One turning vector, and how many steps it has turned:
The counts run from 0 to 157.
[108 152 110 150  95 145 156 120  82 106 124 152 173 169  92  97 129 111
  95 144 143 155 141 156 160 108 106 159 118 121 118 161 106 157 102 139
 146  94 107  98  69 144]
40
[121 130 160 121 140  93 104 107 106 116 132 147 139 131  62  81  90 108
 108 135 129 174 108 114 153 153 118 160  86 157 117 140 111 156 108 148
 141 102 165  89  81 108]
149
[140 132 152 119 124 110 119 104  73 107 150 103 106 104 141 115 139 118
 102 172 159 123  73 126 142 119 143 152  79 156 139 146 173 152 137 107
 101 145 111  62 119 111]
73
[113 139 155 137 132 103  90 132 143 153 147 137 114 108  87 113  95 130
 161 106 101 188 141  91 132 183 111 159 123 164 131 118 150 129 131 152
 167 156 171  80 107 135]
146
[114 129 130 131 100 105 144 103 164 109 106 115 125 139  90  87 124 161
 156  96 117 118 119  99 134  99 166 155 113 105 164 159 144 156 176 134
  84 144 124 147 196 123]
0
[ 97 124 143 131 116 121 104 156 116 159 116 156 119  91 106 133  96 105
 181  73  99 149 138 129 142 170 113 144 132 169 144 101 193 141 110  99
 111 121 159  90  95 127]
24
[136 116 137 133 113  98  98 101 118 152 119 137 120 105 151  97 164 101
 165 102 128 146 150 122 134 121 130 170 116 135 188 151 188 161 159 123
  71 155 158 139 123 121]
12
[142 119 118 136 130 102 104 119 127 180 128 118  86 129  66 133  93  86
 141 114 132 149 146  77 117 155 137 166 101 145 150 113 160 146 141 131
  80 157 149 103 165 124]
140
[ 81 121  89 177 122 121 147 120 103 119  93 136 114 165 110 129 115 112
 132 130 106 118 134 133 149 154 130 120 140 157 160 119 165 133 122 107
 101  93  86 137 161 208]
107
[ 88 153 167 131 102 102  89 120 151 137 115 142 152 138  74  62 115  90
 124 126 167 140 132 144 125 127 108 174 118 158 122 147 119 155 151 134
 127 120 149 163  88 166]
154
[123 139 188 142 104 107 110 105  97 127 144  68 138 125 148  75 142 142
 127 150 143  96  95 102 101 128 161 164 104  94 148 131 150 176 122 132
 153 129 122 108 152  98]
66
[165 125 126 137 123 127 125 138 132 161 121 129 115 134  96 130  99  90
 177 150 107 143 127 115 107 157 130 195  93 114 149 100 178 155 133 122
  69 137 177  99 113 153]
19
[120 121 123 136 144 107 122 106  97 133 168 115  86 100  91 151 151 106
  90 119 148 147 119 106 134 158 131 160  81 142 121 125 145 142 127 134
  57 137 119  52 124  96]
137
[ 39 130 131 164 103 138 152 125 136 106 109  90 134 139 110 128 135 167
 135 110 101  80  98 140 121 131 142 163 130 104 126 116 121 150 110 117
 112  64  78 111 143 146]
111
[ 86 138 150 170 100 122 105 147 123 107 131 132 168 165  83 103 124 136
 123 106 127 134 137 164 129 140  80 156 176 140 117 110 121 160  92 104
 173 125 116  87  91 118]
35
[ 97 144 157 141 105  89  79 115 139 149 108 156 139 137  76  65  96  91
 137 108 158 156 147 131 140 146 107 153 132 167 139 155 134 156 150 134
 145 138 154 164 111 165]
153
[ 78 132 102 148 133 136 149 109 102 101 102 133 144 142 112 119 150 119
 112 149 118 126 112 148 166 128 129 159  98 138 117 146 125 109 107 139
  99  49 108 114  80 189]
104
[105 147  95 115  93 135 187 117 130  84  98 115 160 140 111 100 111 167
 128 135  81 141 112 106 142 123 168 145 110  83 143 151 143 131 142 142
 136  76 107  90 131 129]
116
[159 125 140 121 120 115 149  96 118  86 128 123 145 125 133  90 148 158
 156 148 103 170 122 103 132 114 150 180  88  84 167 169 155 155 161 162
 103 136 165 104 113  96]
7
[110 124 156 149 134  74  90 108  83 121 128 162 127 142  81  85  93  94
 107 117 139 166 116 126 161 160  99 125 133 192 151 138 131 162 106 121
 157 140 138 119 122 131]
151
[ 56 151 119 180  96 156 141 124 117 136 142 105 127 139 108 140 162 144
  93 112 157 112 134 137 151 104 111 169 129  93 110 123  95 149  95 152
 104 103  66 123 121 167]
47
[115 139 120 148 141  93 119 158 115 107  95 154 146 164  59 107  84  85
 117  98 127 152 137 141 139 174 108 137 172 178 132 104 166 150 126 109
 115 140 134  89 136 148]
30
[118 120 136 140 137 105  93 123  99 136 114 153 113 135  84  88 118 130
 173  69 127 150 142 127 174 121  80 150 143 182 117 147 183 113 128 106
 135 148 163 129 132 107]
88
[ 72 117  98 161 151 126 154 111  84  90 108 137 124 152 119 126 146 121
  98 148 114 118 106 145 163 134 123 138 112 146 131 126 133 119  97 125
  95  64  85 119 105 176]
105
[115 163  86 163  94 155 185 127 125 147 124 112 133 142 102 126 101 147
 138 134 109 167 148  71 163 113 145 154 102  81 132 126 133 135 115 165
 128 126 106 127 162 186]
51
[124 138 118 119 112 135 120 103 124 166 154 120 100  73 109 139 155 104
 132 114 143 156 150  99 124 132 147 183  79 125 136 155 154 128 155 147
  70 121 140  78  98 108]
135
[159 133 105 130  81 137 145 109 124 147 128 104 129 157 129 110 154 119
 146 161 116 151 141  99 100 121 162 178 105  79 178 151 157 161 167 140
 107 151 125  85 141 111]
128
[ 83 159 102 165  68 149 141 120 125 167 109 131 150 148  97 113 144 109
 125 106 173 128 172 136 155  94 123 164 127 114 130 158 127 144 134 148
 105 109  85 161 118 177]
45
[ 82 148  96 142  95 143 161 140 145 100 104 124 140 130 126 124 112 176
 160 116  65 148 135 110 133 162 157 129 154 112 155 125 174 118 141 144
 142 116 101  93 150 177]
114
[104 116 148 168 178 105 104 122 125  88 125 131 140 169  77  90 160 133
 108 113 137 128 130 154 153 127  90 179 139 164  77 138 131 107 109 140
 114 117 157 101  97 116]
92
[135 125 125 185 150 117 114 126 126 128 104 142 140 215  84  84 127 112
 160 149 112 153 154 124 132 141  97 178 146 157 133 134 160 115 123 134
 133 136 160 145 126 179]
95
[113 137 162 144 137 135  92 142 124 128 152 101  81 118  91 140 130 151
 145 120 147 108  84 131 129 125 103 171 120 159  90 109 169 129 126  93
 103 176 128  58 126 124]
80
[ 81 109 137 195 123 127 105 114  92 140 121 140 127 155 147 118 159 146
 159 127  92 132 142 150 152 139  76 152 149 165 156 120 149 118  88 116
 156 102 114 141  85 167]
100
[155 124 115 129  75 139 144 104 112 150 140  95 127 149 118 114 153 115
 133 155 128 138 130 110 102 104 158 184  89  78 168 153 138 181 150 131
 111 132 131  85 129  85]
129
[126 116 113 147 156  97 114 118  95 141 152 118  83 110  90 152 130  93
  96 119 141 158 123  95 141 177 123 145 101 159 141 117 155 146 117 134
  68 161 123  60 155 109]
138
[113 123 159 140 150  73 106 103  92 110 138 151 131 134  77  82  92 106
 102 126 135 163 102 122 155 161  96 140 104 177 129 134 118 161  99 125
 144 115 140  94 112 105]
150
[ 86 152 146 135 123  97 135 109 124  95 133  79 154  85 131  81 151 155
  89 101 142 131 124  75 151 130 170 150  87  94 120 149 140 132 123 188
 109  93 111 111 161 134]
59
[ 87 163 128 143  96 114 137 112 120 146 126 105 146  81 136  88 133 149
 140  67 121 150 154  61 166 127 158 129 109 106 153 147 165 126 133 171
 140 108 116 145 169 148]
57
[ 96 127 136 137 105 114 130 111 128  78 144  82 149 138 130 123 193 147
  87 120 139 123 132 131 110 129 142 155 149  85 148 150 147 159 156 144
  92 130  94  60 138  95]
124
[104 110 143 183 121 129 117 101  98 134 112 120 148 191 100  85 137 128
 147 149 108 106 123 151 137 115  92 185 115 129 126 126 117 136  77 114
 152  76 138 140  92 128]
98
[ 88 133 120 166 104 109 158 113  78 148 133 107 119 105 141 115 129 153
 130  78 108 145 126  82 178 135 137 115 114 121 150 120 143 147  89 136
 154 122  86 131 175 121]
55
